(in the rows, 128 means zero)
Z: 3 groups of rows, each row roughly a mix of its group's hidden directions:
Z (91 x 10):
[[ 74 111 146 106 148 141 154 158 103 104]
 [100 108 165 173 103 154 162 142 135 127]
 [131 138 124 129 113 198  98 158 144 120]
 [ 93  78 131 133  96 131 143 136 166 101]
 [ 92 176 126  95 164 127 165 132 127 121]
 [120  85 131 118 136  74 135  93 152 149]
 [173 136  85 145 127 157  93 156 129 112]
 [185 112 128 105 146 126 128  94 121 170]
 [139 118 165 147 140  91  94 180 123 121]
 [184 137 135 123  86 122  87 144 128 141]
 [101 146 185 135 121 114 146 104 122 170]
 [167  95 104 144 113 118 150  92  86 131]
 [129 134  86 163 153 120 111  81 129 162]
 [113 139 137 165  83 167 125 133 171 136]
 [178 114 125  89 143  96 121  88 130 123]
 [166  91 143 152 118  97 117 143  80 124]
 [114 117 114  70 163  91 126 101 137 129]
 [ 63 164 135 133 133 120 156 139 104 117]
 [106  83 155 114 100 141 136 101 174 126]
 [ 82 106 116  76 159 123 110 129 149 141]
 [ 95 133 158 128 110 185  98 107 143 136]
 [162 116 146 135 162  78 109 154 102 146]
 [171 138  86 107 148 107 104  87 134 129]
 [ 84 116 110 147 106 115 160 117 180 125]
 [100  76  96 109 141  99 119 128 165 125]
 [131 115 125  91 110  86 157 122 142  77]
 [155 138 126  91 161 108  88 120  97 159]
 [109 145 136 129  84 129 106 183 123  95]
 [149 124 119  96 152 113  71 128 104 161]
 [ 85 126 124  76 134 110 154 141 149  95]
 [160 145 183 140 115 136 106 140 101 163]
 [102  83 165 122  97 136 152 151 151 103]
 [187  98 109 138  86 126 137 104 126 121]
 [ 79 137  86 138 124 155 136 142 171 117]
 [106 114 161 188 130 141 101 101 148 129]
 [188 126 133 109 133 122 106 107 114 174]
 [141 137 160 182 138 155 144 112 110 166]
 [152 124 149  95  92 155 102 139  83 146]
 [160 103 172 119 119  82 149 105 108 135]
 [137 133 174 126  99 177 105 162 112 123]
 [112 131 122  88 161 119 148 144  70 142]
 [ 90 153 141 102 102 186 114 121 137 134]
 [147 126  97  94 103 163 155  84 116 141]
 [128 165  76 128 148  94 102 114 103 137]
 [ 93 155 128 169 113  99 144 163 142 159]
 [152 118 187 107 128 135 116  87 107 149]
 [177 139 115 146 153  88 110 108 127 165]
 [ 65 163 110 132 136 136 158 150 135 115]
 [184  96 149 124 123  79 134 123 115 137]
 [ 82 120 192 125 104 131 118 121 115 138]
 [171 117 124  98 146 106  80 113 107 153]
 [144 102 163 145  73 156 106 135 144 114]
 [ 97  98 158 154 101 162 156 147 155 117]
 [139 130 164 117 152 154  98 101 160 171]
 [148  97 106 102 150 105 174 127  88 124]
 [108 122 165 137  89 173 120  95 156 127]
 [103 140 135  76 130 174 141 126 166 130]
 [ 94 142 111 139 104 169 142  93 168 113]
 [129  78 163 129  92  98 153 127 131 100]
 [106 109 128 104 155  71 142 104  97 115]
 [130 120  94 134 128 148 166  67 152 130]
 [107 120 105 145 122  79 178 127 161 130]
 [ 61 131 127 105 142 163 126 107 148 127]
 [159 191 114 120 133 107 135 135  92 112]
 [178 108 178 111 126 119 110 114 102 147]
 [160 116 160 118 130  83 134 153  80 125]
 [ 99  86 138 122 157  98 119  95 122 168]
 [151 153 167 145 119 131 133  69 115 152]
 [126 154  95 137 129 182 129  87 150 109]
 [121 104 165  91 132 122 139 187 114 132]
 [ 78  86 122 133 100 120 144 139 160 100]
 [ 88 180  91 152 142 129 144 148 115 119]
 [134 149 131 191 114 163 162 118 138 126]
 [188 122 112  81 139 115 140 121 130 155]
 [142  68 143  98 133 143 104 110 161 141]
 [114 111 134 136  95 153 163 141 170  86]
 [185 102 120 147  94 122 121 101  99 138]
 [104 177  84 103 146 149 123 149 145 113]
 [133 159 107 177 102 129 104  94 158 134]
 [ 90 132 157 151 183 101 116 151 127 132]
 [157 133 158 127 106 150 114 175  88 103]
 [145 139 143  96 110 164  99 109  95 170]
 [136 107 143 108 167  86 141 176 109 119]
 [ 79 153 122  99 151  84 146 136 103 124]
 [155 107 193 115 101 151 118 112 121 135]
 [162 139  97 107 131  83  87 120  98 129]
 [122 159 121 153 104 159 132 191 129 116]
 [173 120 112 149 105 138 123  73 151 146]
 [152 117 145 129 152  77 115 177 104 127]
 [108 114 177 119 122 115 139  75 140 159]
 [165 132 108 158 150 133 104  84 122 166]]
one row of each group, then the others: which group is each in?
[151  91 135  87 143 145 113  76 130 114] | K
[ 94 136 109  92  96 172 158 128 129 104] | X
[138 114 166 142  89 121 174 138 130  89] | A

[ 83  92 135 137 104 161 127 159 161 120] | A
[148 121 109  98 172 120 158  94 109 162] | X
[105 127 142 110 119 161 135  78 111  80] | K
[101 149  65 138 156 126 131  98 147 124] | K
[103 108  94 103 146 108 144 179 125  98] | K
[166 171 106 141 149 125 123 153  81 122] | K
[143 130 119 128  72 159 125 119 176 106] | X
[ 92 116 114 124 113 118 173 119 166  86] | A
[136 177  85 145 144 101 126 106 158 146] | X
